In the rows, 128 means zero.
A state moves one step at a time under one of 6 hidden systems, and each row is a state written as 26 numbers. Each run below is a few steps of one system.
path 1, riko (11 x 26):
[[100 147 100 115 143 170 107 101 148 107 140 130 220 147 125  97 113  99
  119 148 113 134 148 141 158 136]
 [142 115 117 125  99 156  86 127 154  74  99 153 137 154 136  67 111  92
  151 157 116 123 156 109 116 142]
 [143 103 152 117  99 120  98 141 147  93 110 155  70 131 171  99 151 127
  140 142 143  96 138 128  68 128]
 [124 109 169  94 153 103 116 122 160 118 119 115  95 117 164 166 152 165
  118 107 148 112 118 166  88 107]
 [118 132 147 100 163 112 127 117 155 125 102 110 140 137 104 204  97 141
   97  95 116 157 125 167 130 127]
 [123 174  95 134 117 132 132 142 119 119  99 134 131 154  86 192 103 101
   99 118  85 146 132 134 141 177]
 [137 162  68 162 107 129 126 155 115 121 120 129 101 131 107 161 168 120
  150 136 112  90 117 109 157 187]
 [156  97  99 151 130 108 136 144 137 158 130 104 101  94  93 139 181 134
  175 132 166  81 111 111 176 125]
 [153  93 117 111 127 118 167 130 128 199 136 110 111  87  76 117 132 104
  129 130 168 152 120 119 152  69]
 [115 151  92 110 118 150 167 121  91 181 152 123 124 109 136  85 102 105
  109 131 143 207 100 103 112 100]
 [ 89 155 108 156 128 149 121 117  88 132 163 126 156 145 181  55  95 143
  143 134 172 166  98 102 111 165]]
path 2, domi, 11 rows:
[[123  99 167 138 144 109 124 140 131 129 118 134 139 142 117 181  74 153
  114 110 131 133 128 128 130 147]
 [117 159 135 134 113 119 133 124 105 146 128 137 169 144 121 166  94 129
   81 136  87 117 155 121 130 138]
 [123 164  89 126 115 132 138 122 127 133 106 116 156 120 113 161 164 129
  128 133  77  99 126 114 157 133]
 [134  83 103 130 123 124 133 139 143 140 105 141 130 100  82 152 156 101
  160 120 124 100 122 115 167 111]
 [128  81 125 108 127 124 142 139 118 171 160 164 126  90 117 136 131  94
  110 130 141 124 139 124 131  79]
 [100 129  96 100 134 147 144 124 114 162 173 135 142  96 183 122 138 138
  111 137 135 143  99 112 117 105]
 [ 94 105 101 123 127 162 130 139 144 130 131 130 160 134 162  95 123 145
  159 146 168 126  83 104 122 161]
 [129  93 157 112 110 167 127 144 173 124 128 136 155 160 126  72 106 115
  131 177 168 111 141 137 109 143]
 [167 139 153  75 127 163 125 128 184 105 133 100 113 145 157 101 113 142
   98 175 117 147 151 148  99 109]
 [165 137 126 102 126 126 105 139 164  86  88  93  73 140 168 158  98 176
  125 133 110 157 110 108 102 151]
 [141 123 160 146  96  81 109 154 130 119  71 134  92 164 119 182  92 148
  114 123 133  94 135 120  94 186]]
path 3, Bebud:
[[169 142 107 141 107 187 166 192 124 126 184 123  61 135 143 103 137 137
  140 187 130 139 115 105 126 166]
 [183  99 138 133 132 105  94 139 164 138 155  83 101 128 155 111 123 179
  138 174 197  77 141 110 144 147]
 [143 105 170  86 112  89 130  88 153 182  87  84 161 118 132 103  97 158
  101 142 156 125 139 112 111  68]
 [124 136 154  81 117 167 180 122 137 137 105 108 138 119 159 118 113 155
  116 133  61 186 104 106  97  71]
 [140 120 146 138 129 175 140 170 145  70 129 130 107 144 178 158 109 185
  153 145  67 133 104  96 121 168]
 [150  96 164 153 102 100  98 149 145 112 102 142 142 148 133 173 115 163
  129 152 108  39 161 101 132 162]
 [132 113 130 101 107 100 134 106 142 163  93 130 180 101 100 173 163 117
  103 132  76  61 160 121 151  74]
 [110 113  65 102 147 148 148 123 139 127 104 134 151  80 110 185 149 114
  145  97  69 154  92 105 173  94]
 [110  86  68 159 122 130 117 172  93 117 127 185 104 113 130 177  90 109
  154 101 124 149  90  74 145 178]
 [103 103  94 146  90 104 111 158  82 175 170 199 120 111 151 138 133  93
  105 146 172  62 140 101 107 156]
 [ 91 119  74  78 135 147 125 114 153 184 175 136 180  98 145 102 175  97
  105 161 195  83 123 152 134 106]]
path 4, Bebud:
[[135 190  93  95 115 160 137 142 166 102 108 111  85 151 114 151 168 105
  109 143 111 134 124 174 105 164]
 [167 153 106 128 125 112 124 152 166 122  89  86  68 150  74 176 137 126
  128 130 156 125 120 154 140 183]
 [169 158 122 131 106  72 148 136 112 185 101  92  71 123  69 176 123 124
   96 121 148 131 136 129 132 135]
 [142 187  92 129 115 104 177 129  90 196 137  77  89  99 117 154 160 153
  110 124 127 145  98 110 137 119]
 [129 151  97 159 127 135 175 147 105 180 142  74 125 121 127 123 128 177
  154 139 163 140  72  88 157 164]
 [151 105 145 162 104 135 169 153 103 196 157 104 145 132 116  83  83 158
  137 171 172 125 117  72 148 138]
 [163 104 151 120 116 151 152 125 121 174 183 110 153 102 168  55 111 158
  122 185 132 126 146  77 137  68]
 [141  87 150 101 145 161 114 108 164 106 142 102 159 110 210  62 113 187
  159 160 122 141 113  84 125  80]
 [122  57 206 108 119 147 111 127 168  85  87 143 160 148 184  92  73 174
  151 140 110 129 124  96  88 108]
 [125  88 215  96 112 147 126 133 162  84 105 172 153 143 168 147 113 145
  104 145  46  91 168 134  80  87]
 [123 122 141  91 149 147  99 120 184  51  99 147 161 128 156 209 158 145
  117 121  22  83 154 151 136 116]]
path 5, riko:
[[168 134 112  89 105  98 128  98 145 140  65 106  79 102  82 103 159  81
  130 111 118 162 143 133 114  56]
 [111 148 109 125 122 133 157 138  99 120  99 130  52 115 140 120 135 122
  154  83 125 215  68 117  83 130]
 [ 92 137 128 185 168 111 123 147  83 127 178 134 102 142 137 141 115 144
  146  86 193 153  94 148 128 190]
 [130 165 146 162 163 106 120 102 121 151 177  98 163 146  81 115 146 118
  111 127 182 103 167 187 168 141]
 [171 179 130 117 135 150 141  92 149 114 119  73 143 138  84  73 147 107
  129 146  92 163 163 148 159  83]
 [169 136 138 156 113 145 127 134 107  74 105 123  73 137 140  78 104 131
  169 120  78 198 123  82 118 119]
 [128 120 179 197 122  87 116 148  61 113 156 157  71 132 168 122 124 159
  148 103 138 115 130 109  97 149]
 [105 140 194 156 166  92 145 105 106 152 174 113 156 116 130 151 185 165
  121 102 132  73 147 178 137  96]
 [130 131 155 116 177 153 152  95 149 117 131 103 196 118  81 146 134 123
  127 108  61 160 151 160 184  62]
 [139 125 102 150 113 157 117 137  92  80 116 183 128 130 108 127  79  75
  135 114  38 189 151  86 146 121]
 [102 133  91 183  89 106  94 147  55 103 148 205  91 114 179 117 166 104
  153 112 110  82 132  90 103 158]]
path 6, bif:
[[107 155 142 138 135 109 133 101  98 115 115 122 100 114 148 102 171 132
  152  85 121 154 112 142  98  96]
 [ 95 128 157 170 165 132 130 130 104 110 166 134 124 135 142 115 146 147
  161  97 158 137 108 155 127 147]
 [124 128 156 170 154 126 116 120 109 127 175 134 162 145 102 100 113 112
  131 127 156 123 162 152 158 137]
 [139 162 136 133 132 135 110  92 125 106 139 123 160 139 117  82 140 101
  121 136 100 132 175 146 141 101]
 [126 139 140 131 146 136  98 102 146  61 103 125 126 133 145 103 161 128
  160 107  95 135 138 145 123 113]
 [122 103 163 165 149 104  99 131 122  85 120 152 100 133 117 141 146 121
  163  89 137 114 137 154 125 138]
 [125 139 143 158 149 105 122 128  98 131 165 153 119 123  95 158 151  99
  113 103 127 111 161 168 145 123]
 [113 173 101 129 164 137 125 102 118 117 151 122 157 122 105 149 150 105
  117 105  98 151 139 163 165 117]
 [107 149  93 151 146 127 105 105 122  92  94 121 148 137 103 119 133 107
  166  89 120 157 114 131 154 150]
 [120 136 108 175 111 105 113 127  99 120 110 143 103 131 101  93 168  94
  173 107 157 109 126 125 129 153]
 [127 138 118 141 143 125 138 123 119 146 170 123 109 104 112  98 202 106
  148 125 169 104 131 164 140 108]]
path 7, nunag (11 x 26):
[[140 168  86  92  94 147 128 115 153 134 113 101 144 123 161 104 168 138
  118 175 102  93 131 107 119 124]
 [139  73 128  96 102 129 138 133 167 139  65 121 119 108 127 115 130 137
  159 134 131 121  99  88 114  97]
 [145  70 180 116 124 128 148 152 127 153 137 148 111 123 120 135  71 129
  108 132 139 159 135 118 110  98]
 [123 161 146 116 144 137 131 134 113 127 179 128 120 131 179 161 107 160
   79 135 106 143 137 140 106 132]
 [108 164 105 126 119 115 111 119 135 117  93 105 152 142 164 165 127 170
  121 128 111 102 107 109 120 173]
 [130 112 137 136  77 116 150 141 131 160  66 130 156 144  79 136 111 117
  132 142 118  91 132 100 127 143]
 [152 112 143 113 107 162 181 162 127 154 145 149 117 114  94 145 130 100
  106 155  80 134 143 124 132  92]
 [145 127  80 105 150 147 120 143 129 116 165 130  98  94 169 174 120 145
  118 129  93 162 111 103 147 121]
 [115 124  80 136 113  89  90 119 100 155 118 135 135 116 158 140  87 138
  119 120 162 126 111  79 128 157]
 [ 89 129 132 120  80 125 169 133 106 202 126 146 164 134 119 104 135 110
  104 151 164  95 122 124  95 130]
 [112 118 127  76 138 202 186 151 178 144 144 117 155 126 126 128 148 129
  124 160 121 142  99 153 124 115]]
path 8, domi:
[[147 171  74  65  73 154 139 136 164 155 120 134 112 125 117 123 185  73
   77 187 113  87 160 149 101 120]
 [151 119  66  65 136 146 149 149 194 139 101  91  57  91 117 168 183 127
  143 131 157 144  73 142 128 121]
 [134  60 124 115 124 115 146 177 136 179 120 146  69 120  95 162  65 115
  121 120 211 169  88 116 108 154]
 [118 167 141 119  88 128 175 154  91 214 171 130 126 148 137 126  83 131
   51 172 170 132 131 128  81 156]
 [129 206  98 119 118 165 186 134 150 167 128  42 147 149 128 120 162 180
  127 174 138 117  85 125 143 171]
 [182  80 143 144 121 146 156 155 185 139  78  70 126 147  51 114 101 151
  183 160 161 126 108 102 180 149]
 [206  83 199 124  96 112 157 151 128 178 138 120  96 123  95 115  70 136
   90 174 117 128 181  96 123  73]
 [158 169 149 115 118 108 159 125 107 163 151  77 105  97 202 164 143 219
   92 152  70 111 121  85 113  93]
 [110  93 148 165 138 103 137 140 141 128  84  93 164 130 138 188 135 219
  184 111 124  66  76  85 161 171]
 [122  52 209 146 122 117 143 141 146 156 113 157 213 148  60 164  88 123
  118 140 118  60 174 135 162 115]
 [145 146 136  74 137 155 153 105 135 150 164 129 191  95 136 166 124 126
   61 155  22 128 179 127 157  41]]
path 9, nunag:
[[127 119 126  88 167 112 118  93 143 153 152 104 159  94 142 150 126 143
   99 119 133 138 137 141 150  72]
 [ 92 153 121 112 132 123 114  92 113 118  97 129 157 135 152 111  94 125
  118  97 115 186 114 122 100 120]
 [ 99 133 141 148  97 144 123 149 114 100 113 167 124 166 148 104 112 117
  137 132 130 122 122 124  81 177]
 [137 106 147 128 121 142 128 158 164 125 140 137 128 141 122 150 154 131
  128 162 141  60 145 149 128 154]
 [161 116 130  92 146 119 124 116 174 138 114  98 138 113  97 167 133 130
  109 136 115 117 148 146 160  91]
 [144 149 115 114 126 110 118 106 113 120  99 123 105 120 121 137  96 113
  107 100  91 190 136 116 118  98]
 [112 151 114 156 101 115 125 148  80 117 124 161  79 134 152 134 126 121
  131 109 121 141 112 110  88 164]
 [112 122 118 152 118 120 147 164 124 158 142 134 119 129 113 163 163 136
  139 136 167  70 107 134 135 176]
 [140 125 115 114 144 140 162 128 155 177 136  90 163 119  67 148 133 122
  119 146 148 122 127 145 179 114]
 [147 156  98 107 137 161 139 111 126 128 139 106 131 119 123  89 101 108
  116 136 103 206 131 112 143  96]
 [127 137 100 137 109 137 100 131 101  99 140 145  86 125 199  73 118 135
  149 135 138 156 110  86  91 145]]
path 10, fega:
[[128 134 132 114 133 108 124 101 150 132  91 112 152 127  85 140 151 107
  124 111 122 115 145 156 142 104]
 [127 137 108 120 114 133 138 129 133 114  78 129 101 130  97 133 134 100
  142 105 111 164 108 128 116 131]
 [120 138  88 148 117 122 122 148  99 131 134 144  83 123 137 137 128 119
  140 114 149 147 102 109 118 166]
 [112 131 120 149 144 104 122 123 104 160 163 124 131 114 135 125 149 137
  134 119 182 105 119 134 138 137]
 [115 128 153 120 152 129 143 101 139 148 135  99 160 126 107  96 144 127
  136 120 161 140 128 159 140  95]
 [139 141 137 117 129 157 139 116 141 108 113 110 121 143 121  73 112 115
  142 130 122 190 126 131 115 110]
 [153 143 120 148 110 138 107 139 113  95 138 129  87 142 167  86 114 139
  142 147 125 146 133  96 108 153]
 [146 118 167 163 129 106 106 137 123 118 156 123 111 135 158 118 146 168
  140 143 148  73 147 124 124 144]
 [136 109 210 136 153 115 141 121 148 125 132 115 142 139 102 146 138 149
  125 120 124  99 156 171 132 101]
 [138 141 166 123 138 140 139 124 135  96 102 129 128 148  94 158  95 115
  110 107  66 177 150 151 127 113]
 [128 163  90 159 112 122 100 137  90  87 110 155 114 143 137 166  98 118
  125 110  67 149 134  95 133 173]]
path 11, bif (11 x 26):
[[ 81 136 175 146 138 139 150 112 108 145 157 134 190 144 134  92 142 134
  129 128 143 110 134 157 120 119]
 [120 118 168 136 140 180 141 125 142 102 153 140 176 153 112  77 117 107
  139 147 112 144 153 153 137 115]
 [142 107 139 130 131 152  82 121 142  60 133 162 132 141 144  86 109  97
  141 134  97 145 168 127 123 115]
 [126 115 138 124 131 103  64 115 136  70 118 169 111 129 165 139 149 113
  127 112 111  93 162 146 101 125]
 [105 124 155 123 153 104 114 129 143 113 126 151 124 132 109 194 165 115
  110  97 125  85 147 193 120 132]
 [117 147 123 130 157 137 149 139 130 125 134 138 132 136  58 198 128  91
  106  99 104 154 137 180 157 141]
 [126 173  51 144 135 140 117 128 106 106 119 135 119 129  89 157 120  82
  130 103  93 177 123 122 165 163]
 [115 160  36 152 116 104  94 119 109 118 101 122 111 114 124 128 173 109
  167 107 150 111 101 103 151 174]
 [116 125  99 142 123  96 141 122 129 178 114  98 113 107  90 109 204 119
  170 117 210  82  97 143 142 131]
 [134 129 138 119 145 139 187 122 126 192 157  87 112 109  75  72 155 106
  140 125 199 174 108 160 138  81]
 [138 157 125 123 151 157 132 101 110 124 166  96 110 131 159  28  90 124
  134 129 162 239 114 124 110 101]]
path 12, fega:
[[129 156 110  87 117  92 133 112 133 149  72  95 114 106 152 205 130 172
   95 108  82 130 105 106 109 111]
 [ 85 113 109 131 117 127 143 153 142 151  79 126 163 147 116 189  91 155
  134 118 151 115  73 109 128 198]
 [107 127 106 138 100 145 184 164 107 209 154 150 158 137  63 148 119  83
  101 154 163 108 124 133 147 162]
 [142 173  67  95 137 151 174 116 126 187 161  88 141  86 101 131 169 112
  106 148 112 150 122 126 172  80]
 [148 111  68  99 141 139 122 108 160 135  96  75 138  93 145 101 109 158
  166 132 142 176  81  66 161 104]
 [132  73 136 133  78 131 139 148 118 171 110 137 125 125 155  56  84 139
  154 163 185 127  99  54  95 133]
 [131 132 182 116 100 159 190 151 121 183 188 117 118 124 175  79 161 165
  106 188 146  92 127 132  80 101]
 [165 129 181  81 180 182 148 130 200 107 175  61 145 137 162 131 118 196
  107 174 112 144 136 160 142 100]
 [193 100 171 111 118 136  92 132 175  93  93 110 146 172 124 129  12 150
   94 168  92 157 177  94 135 140]
 [164 156 156 150  38 101 128 153  97 133  85 153 116 157 141 160 104 141
   84 171  46  61 179  71  91 156]
 [123 138 145 144 124 123 169 168 141 133 121 121 129 122 120 252 201 187
  126 133  59  22 117 136 153 158]]

Which system made each of these runs?
path 13 (2 x 26):
[[119  92 180 132 177 130  84 120 147  38 115 156 117 137 159 149  97 141
  150  80  93 168 134 150 114 117]
 [ 97 143 176 154 123  93  84 119 103  69  99 180 129 161 145 170 119 122
  112  87  75 105 164 157  87 152]]
	Bebud
path 14, 2 rows:
[[134 114 125  65 128 175 148 153 167 124 147 125  91 116 189 135 128 154
  108 160 121 151 101 128  85 114]
 [139 113 138  92 132 142 106 149 184 103 112 111 121 152 174 164  85 179
  108 156 140 117 116 122 103 173]]
	Bebud
path 15 (2 x 26):
[[126  73 154 119 147 145 114 169 153 116 138 169 134 154 112 184  36 118
   98 131 145 151 136 139 125 172]
 [147 161  91 113  82 121 103 143 115 137 123 164 128 148 121 169  83  85
   53 161  93 113 178 112 115 163]]
	bif
path 16, 2 rows:
[[163 135 150 107 147 154 148 153 168  87 101 102  72 146  96 172 105 136
  125 119  93 189 119 156 124 139]
 [155 149 104 160 114  91  93 148  88 120 120 141  85 145 127 181  51 131
   98 117 116 157 140  88 131 184]]
	fega
path 17 (2 x 26):
[[118 197 116 135 161  93  72  80 111  64  95  99 107 141 166 144 114 153
  124  70  97 190 123 139 112 144]
 [ 92 138 129 200 118  94  75 125 103  84  89 147 144 178 120 117 113 125
  172  95 167  97 122 123 126 222]]
	fega
path 18, 2 rows:
[[107 164  95 137 128 138 116 116 128 136 132 116 181 154 108 116 113 108
  117 142 150 122 134 137 150 171]
 [143 148 111 126 103 142 129 122 153 122  93 105 132 147  97  83 154 103
  149 151 137 116 134 133 131 138]]
	bif
path 19:
[[ 79 154 132 131 109 138 157 130 107 147 111 139 157 147 133 132 123 129
  119 119 124 133 102 130  97 151]
 [124 141 127 137 120 173 160 155 134 132 154 134 147 148 105 127 134 114
  126 160 117 118 133 140 141 155]]
	Bebud
path 20 (2 x 26):
[[169  88 175 120 149 108 141 147 162 137 112 110  82 129  62 168 110 124
  124 116 153 143 141 163 138 110]
 [149 151 142 125 134  98 148 132  85 169 152 122  99 115 126 179  76 139
   70 112 102 180 140 118 123 107]]
	domi
path 21:
[[149  93 124 138 124 155 136 159 147 114 114 128  95 139 100 107 106 115
  162 136 152 160 110 115 133 148]
 [155 130 134 145 106 112 133 145  89 155 161 139  82 117 140 111 114 123
  111 143 141 138 144 105 110 118]]
	fega
path 22:
[[110 106 131 140 158 178 145 167 118  69 162 173  94 115 162 165 139 134
  158 103  69 163 100 129 125 133]
 [109  86 108 146 167 121  68 135 104 100 190 190 147 113 167 161  78 114
  115 109 136 132 147 117 151 143]]
	fega
path 23:
[[137 148 130 126 122 110 115 120 139  95  94 107 106 115 175 161 180 181
  148 122  73  85 118 109 118 123]
 [107  99 152 140 122 104 149 139 147 141  62 117 161 131  91 193 144 160
  157 107 118  74 101 121 145 149]]
	Bebud
path 24:
[[163 182  89 132 174 119 155 121 116 173 168  50 108 107  98 163 116 157
  108 121 146 188 111 133 184 129]
 [143 127 107 179 101  88 147 124  77 185  93  93 132 120  92 103  81 147
  161 116 158 158  96  50 160 142]]
	domi
path 25, 2 rows:
[[118 132 150  71 130 134 123  72 135 156 150 135 195 104 150  84 132 103
   78 144 101 133 176 148 114  28]
 [ 78 131 165  89 137 170 119 101 157  60  83 147 164 154 177  98 111 130
  138 103  81 182 111 151  70 110]]
	bif
path 26 (2 x 26):
[[127 161  48  92 132 160 157 146 158 167 145 104 115 112  93 151 177  98
  118 152 161 129  98 153 151 149]
 [142 124  64  96 140 140 129 123 168 149  99  79 108 118  97 108 108 112
  146 127 194 191  84 120 148 140]]
	bif
